Some points:
[  42.   52.   47.   44.  -40.   31.   64.   18.  -55.  -13.  100.  -24.   35.
  -23.  101.  -20.  -43. -124.  -64.  -39.   28.  -49.  -64.   18.   31.  -74.
    1.  -19.  -38. -127.  -68.   10.]
[ 10. -33.  25.  -8.  -9.  29.  25. -16.   8.   5. -43.  -6.   2. -10. -51.
  -6. 105.  90. 118.  24. -24.  29.  72. -59.  38.  47. -49.  10. -45.  39.
  25.   9.]
[ -1.  24.  97.  37.  -7. -26.  25. -28. -34.  12.  16. -44.  26.  -6.  49.
   3.  -2. -57. -21. -23.   9.   6. -43.  43.   4. -38. -20.  27. -13. -64.
 -40.  12.]
[ 40.  22.  66.  55.  35. -23.  28.  -4. -39. -12.   8. -14.  29.  11.  -3.
 -20.   7. -40.   2.  16.   0.  -1. -43.  46.  20. -17.  -1.   1. -11. -65.
 -29.  34.]
[  -7.  -85.  127.    5.   69.  -81.  -98.   48.   81.   60.  104.   99.  -63.
  -71.  -27.   32.  -66.   81.  -32.   78. -107.  -20.   60.  127.  -30.  -19.
 -127.   17.  -15.   94.   49.   38.]
[-11.  28.  56.  39.  67. -63. -41.  12.  87. -13.  31.  17. -55.  -9. -42.
  43. -30.  35. -53.  34. -64.  -7.  24. 121.  -4.   5. -22.  66.  59.  14.
 -11.  18.]
[ -3.   9.  -9.  24. -53.  21.  77. -70. -33.  -9. -17. -78.  32. -30.  50.
 -24.  79. -27.  79. -20.   8.  16.  17. -60.  44. -18.   0.  -6. -73. -17.
 -34.   6.]
[-24.  10. -52. -37. -47.  12.  12.   2. -33.  31.  24. -18.  18. -10.  61.
  18. -92. -76. -39. -48.   5. -40. -23.  14. -53. -32.  10.  -2.  -1.  10.
 -16. -21.]
[ -39.   40.  -48.  -32.  -48.   10.    4.    0.  -43.   21.   -1.  -39.   30.
    2.   47.   24.  -49. -119.  -77.  -51.    4.  -49.   -4.   16.  -54.  -59.
   54.    5.  -43.  -43.  -33.  -20.]
[-19.   5.  60.  18.  58. -69. -61.   5.  88. -17.  41.  22. -69. -24. -42.
  47. -45.  64. -41.  28. -66.  -5.  21. 112. -25.   2. -38.  69.  50.  27.
   9.  31.]
[   0.   41.  -50.   31.   70.  -17.  -59.   33.   82.  -45.  -21.   29.  -67.
   34. -118.   45.  -25.   79.  -18.   22.  -72.  -24.   37.   76.   -3.   70.
  -33.   59.   96.   32.   26.  -33.]
[  23.   48.   98.   46.  -17.  -17.   36.   -8.  -62.    8.   57.  -48.   53.
   -2.   92.    6.  -36. -111.  -70.  -26.   26.  -25.  -80.   65.    6.  -69.
   10.   -7.  -14. -105.  -53.   15.]
[ -51.    3.   -9.  -39.  -65.  -10.   16.  -20.  -18.   37.   29.  -49.   35.
   -9.  104.   21.  -68. -127.  -94.  -67.   48.  -20.  -55.   18.  -60.  -69.
   71.  -15.  -12.  -20.  -34.   -7.]
[ -8. -51. -12. -58. -70.   2. -27.  28. -35.  39.  26.   5.  11. -23.  82.
   1. -50. -61. -38. -66.  38. -15. -10.  -8. -21. -52.  -1. -33. -60.  48.
  35. -15.]
[ -9.  13.  66.  22.  65. -70. -73.  27.  75.  -7.  23.  24. -72. -26. -55.
  48. -54.  60. -38.  14. -68. -19.  42. 127. -17.  -5. -44.  78.  37.   7.
  20.  15.]
[ 20. -49. -23. -33. -56.   8.  -6.   4. -20.  -1.   3.  18.  10. -15.  76.
 -32. -30. -29. -17. -39.  46. -17.  -9. -20. -34. -33. -17. -77. -14.  60.
   2. -32.]
[ 37.  34.  22.  30.   0.  17.  47. -18. -31. -12.  31.  -9.  22. -29.  19.
 -35.  21. -12.   0.  -9.   9.  -8. -50.   0.  37.  20. -15.  13.  20. -60.
 -64.   2.]
[-23. -11. -68. -43.   4.  -1. -19.  50. -16.  58.   8.  39.  -8.  28. -24.
  35.  22.  27.  28.  -7.  -5.  30.  -3. -35.  43.  20.  52.   9.  17.  48.
  90.  16.]
[ -26.   15.  -11.  -10.  -38.   18.   29.    5.  -32.    5.    4.  -22.    2.
   32.   75.   38.  -88. -127.  -84.  -38.   22.  -75.   -7.   43.  -83.  -92.
   18.  -64.  -50.  -68.  -56.  -33.]
[ -5. -34.  -1. -35. -28. -28.  -6.   9.  -9.  34. -22.  -6.  33.  -6.  75.
   2.  -3. -45. -59. -55.  88.  32. -27. -28.   0. -40.  72. -24.   7.   4.
  34.   4.]
[-36.   3. -35. -37. -47.   7.   5. -10. -34.  20.  29. -32.   0.  -7.  58.
  26. -73. -85. -32. -39.   4. -36. -36. -14. -46. -53.  32. -21. -24.  12.
 -17. -10.]
[ -23.  -30.   30.  -30.  -45.   -9.    3.   -3.  -40.   13.   36.  -31.   -5.
    5.  105.   10. -104.  -87.  -31.  -40.   29.  -23.  -61.    4.  -57.  -92.
    3.  -57.  -16.   19.  -21.    2.]
[  61.   20.  -15.   17.    7.   67.   65.  -18.    1.  -38.   35.   48.  -40.
  -15.  -68.  -67.   85.   88.   84.   39.   -9.   19.  -18. -117.   76.   64.
  -29.  -12.  -11.  -22.  -35.    2.]
[  7. -30.  15.   4. -12.  29.  57. -56.  10.  -2. -25. -38.   0. -18.  -9.
 -21. 109.  58. 113.  24.  -3.  35.  48. -79.  45.  26. -23. -21. -45.  40.
 -14.  13.]
[  7.  -4. -90. -13.   3.  48.  -7.  -4.   1. -35. -76.  24.  21.  34. -63.
 -50.  77.  85.  59.  35.  28.  37.  29. -90.  21.  90.  28. -21.  29.  41.
  35. -38.]
[  -9.  -10.   78.   -7.   90.  -88. -111.   27.  112.   44.   31.   32.  -83.
  -42.    3.   72.  -76.   94.  -59.   25.  -49.  -12.   23.  127.  -44.    9.
 -115.   62.   82.   84.    9.   35.]
[  -5.   -5.  -83.   -1.   -7.   38.    2.  -18.   -6.  -40.  -83.   -4.   32.
   38.  -79.  -41.   79.   61.   67.   40.   29.   48.   23. -102.   21.   81.
   50.  -35.    1.   30.   19.  -17.]
[  25.  -14. -108.    2.   25.   70.  -14.   13.    0.  -50. -109.   51.    0.
   71. -127.  -49.  115.  127.  117.   72.   -1.   31.   66. -127.   52.  102.
    9.  -41.    1.   39.   67.  -37.]
[ 47.   9.  16.  35.  24.  20.  44. -11. -34. -39. -14.  16.   0.  -7. -52.
 -45.  73.  40.  78.  21. -19.  16.  19. -55.  52.  29. -22.  14. -19. -31.
 -15.  14.]
[ 33.  -3.   4.  31.  11.  14.  58. -39. -37. -28. -14. -15.   0. -16.  12.
 -41.  77.   9.  74.  -7.  -7.  13.  25. -53.  54.   2. -17.  16. -44. -28.
  -6.   8.]
[-10. -26.  30.  -8. -12. -29.  45. -66.   4.  -2. -45. -41.  -3. -35.  -3.
 -32.  79.   7.  85. -10.  -5.  60.  23. -52.   9.  -9. -22.  21. -16.  24.
 -19.  20.]
[ 15.  21. -91.  -1.  20.  59.   9.  50.   1. -13. -64.   5.  22.  82. -86.
  -8. -10.  15.  20.  48.  -1.   0.  10. -69.   1.  32.  20. -42.  25. -43.
  14. -22.]
[ 22.  32.  55.  40. -26.   7.  34. -19. -54.  -2.  21. -30.  21. -11.  53.
 -11.  14. -48. -15. -19.  17. -17. -48.  19.  28. -18.  -9.  12. -32. -66.
 -42.   2.]
[ -7.  15.  58.  18.  52. -55. -67.  31.  61.  -2.   9.  11. -62.   3. -48.
  69. -62.  25. -58.   3. -71. -34.  32. 127. -30. -10. -52.  79.  48.  -1.
  23.  -1.]
[-27.  -8. -33. -16. -24.  26.  -3. -28. -29. -20. -25. -19.   5.  19.  11.
 -13. -11. -19.  10.  -3.  16.   2. -10. -60. -25. -11.  31. -28. -19.  27.
  -5. -15.]
[-14.  10. -79. -16.  10.  13.   1.   4.  28. -18. -56.   5.  66.  36. -23.
 -21.  56.  26.  -9.  21.  66.  47.  -9. -71.  22.  74.  79. -13.  82. -10.
  33. -12.]
[-31. -19. -68. -42.   4.   1. -20.  42. -15.  62.   2.  33.  -7.  24. -20.
  32.  20.  17.  21.  -1.  -3.  31.  -2. -41.  42.  27.  46.  11.  14.  44.
  88.  21.]
[ 39.  29.  67.  58.  31. -16.  26.   0. -48. -16.  10. -18.  34.  16.  -8.
 -21.   9. -40.  -2.  19.  -4.   0. -34.  46.  18. -13.   3.   0. -12. -71.
 -30.  29.]
[  1. -63. -35. -63. -65.  19.  -6.  23.   1.  48.  29.  19.  21. -44.  31.
 -19.  -4.  -2.   2. -32.  43.  19.   1. -44.  -7.   6.  23. -64. -47.  73.
  33.  -5.]
[ -1. -14. -51. -19.  -7.  17.  -5.  -1.  -6. -21. -67.   8.  35.  37. -21.
 -33.  60.  25.  22.  -1.  54.  43.  25. -92.  28.  26.  45. -26.   1.  20.
  43. -21.]
[ -9. -16. -51.  -1. -15.   9.  -4. -17.   1. -34. -78. -21.  51.  29. -21.
 -33.  57.  20.  30.   4.  68.  55.  -3. -85.  19.  42.  72. -28.  11.  12.
  18.   0.]
[   3.  -61.  127.   -5.   98.  -94. -106.   48.  101.   78.   66.   90.  -92.
  -68.   -2.   63.  -49.  114.  -26.   69.  -86.  -13.   61.  127.  -32.   -7.
 -127.   55.   15.   91.   28.   49.]
[-18.   7.  38.  21.  51. -51. -72.  -6.  76. -28.  11.  13. -75.  11. -81.
  65. -54.  60. -32.  10. -67.  -5.   5. 100. -43.  11. -16.  66.  48.  25.
  20.   4.]
[ 72.  19. -19.  19.   5.  58.  56.   4. -12. -37.  17.  60. -42. -22. -74.
 -60.  75.  88.  80.  24. -21.  -3.   9. -98.  78.  65. -46.   6. -22. -43.
 -18.  -8.]
[-37.  43. -62. -11. -26.  47.  19.  -5. -23.   1.   2. -21.  30.  20.  33.
  19. -71. -85. -41. -20.   3. -48. -16.   4. -60. -23.  34.  -6.  15. -39.
 -36. -30.]
[-28.  -3. -57.  -5.   2.  22.   9. -12.  10. -13. -28. -23.  39.  42. -10.
 -11.  23.  -3.  -6.  26.  39.  29. -18. -64.  -3.  30.  80. -22.  36. -16.
  12.  -3.]
[-24.  17. -59. -29. -36.  25.   8.  -6. -30.  -9. -15. -22.  28.   1.  39.
  -7. -47. -70. -34. -34.  24. -33.   0.  -9. -59. -24.  25. -12.   4. -10.
 -33. -26.]
These points spread out most along one direction. Take the direction at right angles to it along which they spread out most. Go by this last direction. How far along it is each point below, from 0 to 99? 50 is the average, and the first point above lies past it. One standard deviation of the points above along it is 16.
[ -9.  13.  66.  22.  65. -70. -73.  27.  75.  -7.  23.  24. -72. -26. -55.
  48. -54.  60. -38.  14. -68. -19.  42. 127. -17.  -5. -44.  78.  37.   7.
  20.  15.] --> 38
[   3.  -61.  127.   -5.   98.  -94. -106.   48.  101.   78.   66.   90.  -92.
  -68.   -2.   63.  -49.  114.  -26.   69.  -86.  -13.   61.  127.  -32.   -7.
 -127.   55.   15.   91.   28.   49.] --> 29
[ -1. -14. -51. -19.  -7.  17.  -5.  -1.  -6. -21. -67.   8.  35.  37. -21.
 -33.  60.  25.  22.  -1.  54.  43.  25. -92.  28.  26.  45. -26.   1.  20.
  43. -21.] --> 43
[-31. -19. -68. -42.   4.   1. -20.  42. -15.  62.   2.  33.  -7.  24. -20.
  32.  20.  17.  21.  -1.  -3.  31.  -2. -41.  42.  27.  46.  11.  14.  44.
  88.  21.] --> 42
[-23. -11. -68. -43.   4.  -1. -19.  50. -16.  58.   8.  39.  -8.  28. -24.
  35.  22.  27.  28.  -7.  -5.  30.  -3. -35.  43.  20.  52.   9.  17.  48.
  90.  16.] --> 42
[ 37.  34.  22.  30.   0.  17.  47. -18. -31. -12.  31.  -9.  22. -29.  19.
 -35.  21. -12.   0.  -9.   9.  -8. -50.   0.  37.  20. -15.  13.  20. -60.
 -64.   2.] --> 55
[-10. -26.  30.  -8. -12. -29.  45. -66.   4.  -2. -45. -41.  -3. -35.  -3.
 -32.  79.   7.  85. -10.  -5.  60.  23. -52.   9.  -9. -22.  21. -16.  24.
 -19.  20.] --> 44
[ -9. -16. -51.  -1. -15.   9.  -4. -17.   1. -34. -78. -21.  51.  29. -21.
 -33.  57.  20.  30.   4.  68.  55.  -3. -85.  19.  42.  72. -28.  11.  12.
  18.   0.] --> 45
[ 72.  19. -19.  19.   5.  58.  56.   4. -12. -37.  17.  60. -42. -22. -74.
 -60.  75.  88.  80.  24. -21.  -3.   9. -98.  78.  65. -46.   6. -22. -43.
 -18.  -8.] --> 32
[ -5. -34.  -1. -35. -28. -28.  -6.   9.  -9.  34. -22.  -6.  33.  -6.  75.
   2.  -3. -45. -59. -55.  88.  32. -27. -28.   0. -40.  72. -24.   7.   4.
  34.   4.] --> 63
[  -5.   -5.  -83.   -1.   -7.   38.    2.  -18.   -6.  -40.  -83.   -4.   32.
   38.  -79.  -41.   79.   61.   67.   40.   29.   48.   23. -102.   21.   81.
   50.  -35.    1.   30.   19.  -17.] --> 34
[ 40.  22.  66.  55.  35. -23.  28.  -4. -39. -12.   8. -14.  29.  11.  -3.
 -20.   7. -40.   2.  16.   0.  -1. -43.  46.  20. -17.  -1.   1. -11. -65.
 -29.  34.] --> 56
[ 15.  21. -91.  -1.  20.  59.   9.  50.   1. -13. -64.   5.  22.  82. -86.
  -8. -10.  15.  20.  48.  -1.   0.  10. -69.   1.  32.  20. -42.  25. -43.
  14. -22.] --> 42
